Each path below is one point turned by a fixed rotation once a step. After each direction that follows a path, write how fast that rotation turns it, in degrees per step (0 if it stays still).
Each turn is a multiple of 5 degrees from 10 to 175, or 0.
Each row of a path follows its step; steps can be skipped.
path 1
step 0: -31	30	18	-25	35	35	-7	16	30	40	14	59	-23	-27	-9	-18	-15	-2	-7	-50	-20	-18	-50	-29	-19	23	28	52	-22	23
step 1: 10	-50	66	63	27	28	-18	-4	-11	-21	-33	-4	-24	-20	-3	14	-20	-21	46	9	4	23	-16	-19	15	24	-18	51	30	36
step 2: 67	23	37	2	14	21	-23	-21	48	60	-4	19	-57	-26	-34	14	-10	8	-11	-10	-13	37	21	-21	-33	-18	-2	-12	11	-37
step 3: -24	-29	29	47	28	-2	-6	-27	-37	2	-4	-26	-6	11	-15	-24	-5	38	-20	-73	-35	22	-2	-56	4	-60	-15	1	-21	20
step 4: 34	-46	2	75	7	23	-16	-37	25	1	-8	-10	-27	4	8	-41	29	12	-2	38	50	-38	27	2	-8	-37	8	-32	-3	-39
step 5: -7	-22	-29	-31	59	-8	-1	-27	15	20	15	17	18	87	-13	-5	27	7	8	-9	-33	30	49	-19	4	-20	-8	-37	-33	-34
step 6: -33	15	-42	-14	28	44	-27	-11	-9	-71	-4	-21	-28	13	-7	-47	29	-3	-23	-20	30	-61	7	-16	54	-2	-8	-15	-5	6
step 7: -7	-46	-18	-32	27	16	-14	6	28	16	-11	29	-2	63	1	-9	8	7	49	27	-12	-68	-48	12	-21	47	16	9	17	-34
step 8: 15	-2	-6	-50	4	22	-58	31	-20	-35	-21	33	-25	33	-29	27	14	-42	6	-4	-21	43	-7	-11	70	14	14	9	38	18
step 9: 10	29	17	-28	-3	9	3	16	1	-4	-13	-31	-51	-28	-33	-25	-33	27	14	-36	-24	-32	-73	16	9	1	4	12	58	-56
step 10: 26	-72	10	27	-23	-23	-35	2	-30	11	7	37	9	8	-9	-8	-2	-32	-17	-19	-27	32	-66	7	-25	-32	52	28	33	5
step 11: 43	0	2	31	0	-10	2	-3	-6	-9	-24	-38	-1	-38	-14	-1	16	-9	12	-8	0	67	20	42	49	-36	-4	15	15	-86
Speeds:
2	5	10	-12	5	9	-2	12	-1	-18	14	14	-19	3	3	17	0	-3	11	2	-13	-16	-10	12	7	20	1	4	-14	9 | 45
-12	7	-1	8	1	2	-10	-30	-1	-6	-8	-2	4	16	4	3	-17	8	1	1	-16	8	3	23	-2	2	13	0	8	19 | 160
16	3	18	-7	5	4	5	-8	-13	9	4	-8	-10	6	16	15	16	6	-2	-9	14	7	-13	13	-7	-24	-5	10	6	5 | 45
1	-8	11	-10	0	25	7	-10	2	-5	-4	-10	6	-19	1	3	-22	-7	5	12	4	-18	3	11	0	-11	-8	-17	8	-13 | 145
-9	12	4	-3	-2	3	1	2	-10	28	-5	-9	-12	9	-5	8	-3	-21	-19	-13	-7	0	15	9	18	8	-4	-6	-7	-10 | 120
9	9	-11	4	-9	9	-10	-7	7	3	3	24	-6	-11	-13	-1	10	-17	-17	3	14	-5	-5	4	3	-12	12	-14	1	22 | 175
-1	-9	6	4	-3	-8	-7	-2	-1	14	7	19	0	6	-5	9	-3	1	25	22	18	15	14	9	21	-2	-3	4	5	-7 | 115
path 2
step 0: -9	40	-31	12	-69	20	-24	54	-20	-2	25	20	14	-39	24	-21	-11	-26	6	35	2	14	-22	4	10	65	-50	-12	-14	8
step 1: -31	7	23	3	-25	1	-13	64	18	-6	9	1	-12	-1	-23	0	-48	18	-2	104	31	-33	15	8	-30	-16	10	-4	23	24
step 2: -5	3	-2	38	-1	-46	-28	40	-64	-8	-8	3	-63	43	25	2	-61	3	-12	-11	34	2	0	-23	-19	-12	-25	15	-12	42
step 3: -34	33	-20	-7	-2	-5	-26	24	26	35	15	31	-81	-49	15	-25	-48	-14	-8	-5	-23	8	-27	5	17	52	-26	-24	-20	19
step 4: -16	13	15	-6	-2	1	-27	5	-19	36	26	16	-11	-66	-37	-60	-16	13	46	50	51	3	9	3	-48	-15	8	-9	4	43
step 5: 19	59	5	-31	-30	-18	-2	6	-53	-11	9	6	-37	26	35	-17	-17	7	-15	-1	46	-36	-24	25	0	-36	26	-5	-7	75
step 6: -32	15	65	12	-11	-42	-27	-4	3	44	14	-17	-16	-4	5	-29	-35	4	-39	-16	-30	-23	-18	46	25	27	-41	-41	-20	43
step 7: -43	-2	8	-3	-28	-33	-16	-1	-6	38	6	7	-24	-53	-23	-73	0	21	-23	11	41	43	17	24	33	-47	-16	34	23	-2
step 8: 8	47	14	-54	-24	7	48	-23	-50	59	-23	-3	-22	18	64	-25	-23	19	12	38	24	21	13	18	1	-5	-8	20	0	22
step 9: -31	-18	75	-26	22	-28	23	14	-21	6	-30	12	25	-23	46	-46	-33	-27	-41	6	-10	-19	-60	24	-10	19	7	-6	5	21
step 10: -10	-14	30	18	-16	0	-4	12	-3	40	6	-14	-42	-15	2	-74	-24	17	-11	-43	-3	-34	-12	41	-21	-50	8	46	32	-50
step 11: 6	36	-1	-3	-54	32	43	15	-65	28	4	-3	7	-5	33	-74	5	-26	5	-28	2	2	45	5	15	40	-23	22	-1	-6
Speeds:
16	-18	-4	11	-8	4	8	-6	0	7	5	8	15	2	11	0	-16	-16	-1	-4	-13	7	11	13	6	2	19	4	25	-3 | 20
5	-1	-17	2	4	4	-4	-4	0	4	-2	-5	-13	-9	-17	-23	-8	-8	10	-8	-5	15	12	2	24	3	-14	-5	-10	-19 | 95
8	-2	16	10	6	6	-2	-13	-3	26	3	-14	2	12	-4	7	-9	12	20	7	-9	-5	12	5	-19	8	-15	-7	-5	-3 | 160
-5	-13	6	6	-14	0	-9	-14	-1	3	-20	8	-4	-13	-30	-3	3	-7	-14	20	-12	-7	-4	0	-12	-7	9	0	-1	-6 | 125
-11	9	-8	6	9	4	16	1	-12	-7	-14	2	0	14	-3	-10	4	8	1	12	7	-6	33	5	2	3	24	-2	-9	8 | 110
10	-7	3	4	9	-6	-11	-3	-1	-22	-23	-9	-9	6	13	-10	-7	12	-8	-5	-4	-3	-2	3	-3	-2	-5	-31	15	-3 | 100
11	11	1	-1	-1	17	-4	-4	-8	-5	14	3	3	-10	-12	-13	11	-8	8	-26	2	-28	-3	8	-10	2	10	-13	1	4 | 60
path 3
step 0: 35	33	-19	16	-2	22	-9	-21	-39	-16	21	27	-30	12	-25	-19	17	-11	48	46	15	54	-3	-13	24	2	47	11	4	45
step 1: -17	-37	10	13	-44	-42	-11	5	28	-31	17	-11	-7	-17	15	-37	-47	-40	10	5	14	14	-22	-17	-28	8	-4	46	64	-7
step 2: 11	-20	-13	42	14	-3	48	-34	40	-8	8	-13	-1	4	-32	1	-29	-42	10	14	1	40	-13	3	27	21	34	-26	-72	12
step 3: 14	31	-14	-6	-8	23	2	-30	9	-22	-6	11	-13	-23	-28	-8	22	-30	32	22	28	15	-62	14	-78	-18	-21	-4	39	-24
step 4: 31	3	0	61	7	-28	-8	-31	37	3	-3	-38	7	41	-1	-16	-20	3	59	11	16	24	55	15	5	-21	19	33	19	21
step 5: -33	-8	-9	-5	-47	18	-24	-19	13	-20	8	-41	-21	-4	-52	4	-19	6	-17	13	6	45	-50	35	-11	66	-8	28	-2	11
step 6: 7	34	-41	20	4	-35	43	-1	17	16	31	-30	-37	-31	-14	-17	15	-11	35	-12	52	11	-26	-39	5	-39	37	5	-7	32
step 7: 10	-19	50	42	2	-2	-5	-21	3	-42	-5	-27	-7	-31	13	40	-21	1	41	39	-44	45	-40	-6	-24	1	-9	0	44	14
step 8: -21	-9	-26	35	27	-15	28	-16	17	-25	27	1	-1	4	-45	-52	-27	15	-29	13	35	37	35	28	-51	0	30	-11	-4	30
step 9: -6	41	-8	8	-59	9	-23	-19	-1	0	1	17	-40	35	-15	-27	-19	-20	48	32	-37	19	-67	-7	-7	-20	28	4	-8	13
step 10: 48	-32	7	24	8	-63	17	-2	4	-29	4	12	3	-12	-13	-15	-5	-10	19	28	67	33	-9	-18	6	29	16	58	26	-10
step 11: -55	-22	23	24	-13	10	11	-29	42	-4	-12	-46	-5	2	-4	7	-65	-53	25	4	22	5	-36	21	-23	-4	-5	-27	-32	13
Speeds:
-14	14	18	1	-22	7	-1	8	2	11	-1	5	-5	-12	8	8	-9	-12	-5	5	-14	1	-15	17	-11	2	-20	7	10	-4 | 175
5	-14	2	-14	-4	2	5	10	-11	3	6	0	-4	19	-16	22	3	-19	-10	-9	8	7	-2	14	-10	-15	8	-5	1	18 | 125
12	10	-6	10	-4	22	6	6	-21	-14	-7	-18	-10	15	7	6	-22	-4	2	12	-3	-4	1	-8	10	0	-11	-5	-12	1 | 160
-12	6	10	16	-2	-2	7	-10	2	8	25	-3	-11	10	26	3	6	-5	2	-1	10	-4	10	14	9	-13	13	-1	-14	-8 | 160
-10	9	-2	1	5	2	-1	5	-8	6	12	-29	-9	-16	0	11	10	28	-5	-8	-8	8	2	-3	3	-2	0	1	11	21 | 45
-3	9	0	-1	-18	6	-17	-9	-16	9	4	6	6	25	-12	-19	-1	15	-3	0	1	7	8	3	5	-2	1	26	3	3 | 80
-17	0	-4	-5	-1	13	4	2	-16	-9	-1	0	2	-10	7	-15	14	-5	-7	12	37	-2	6	2	-12	10	-9	-4	5	7 | 145
-2	-12	11	2	0	-2	21	-4	1	1	4	-6	12	3	-2	-9	10	0	-9	-5	5	9	-26	-14	20	-15	-23	7	-7	-1 | 85
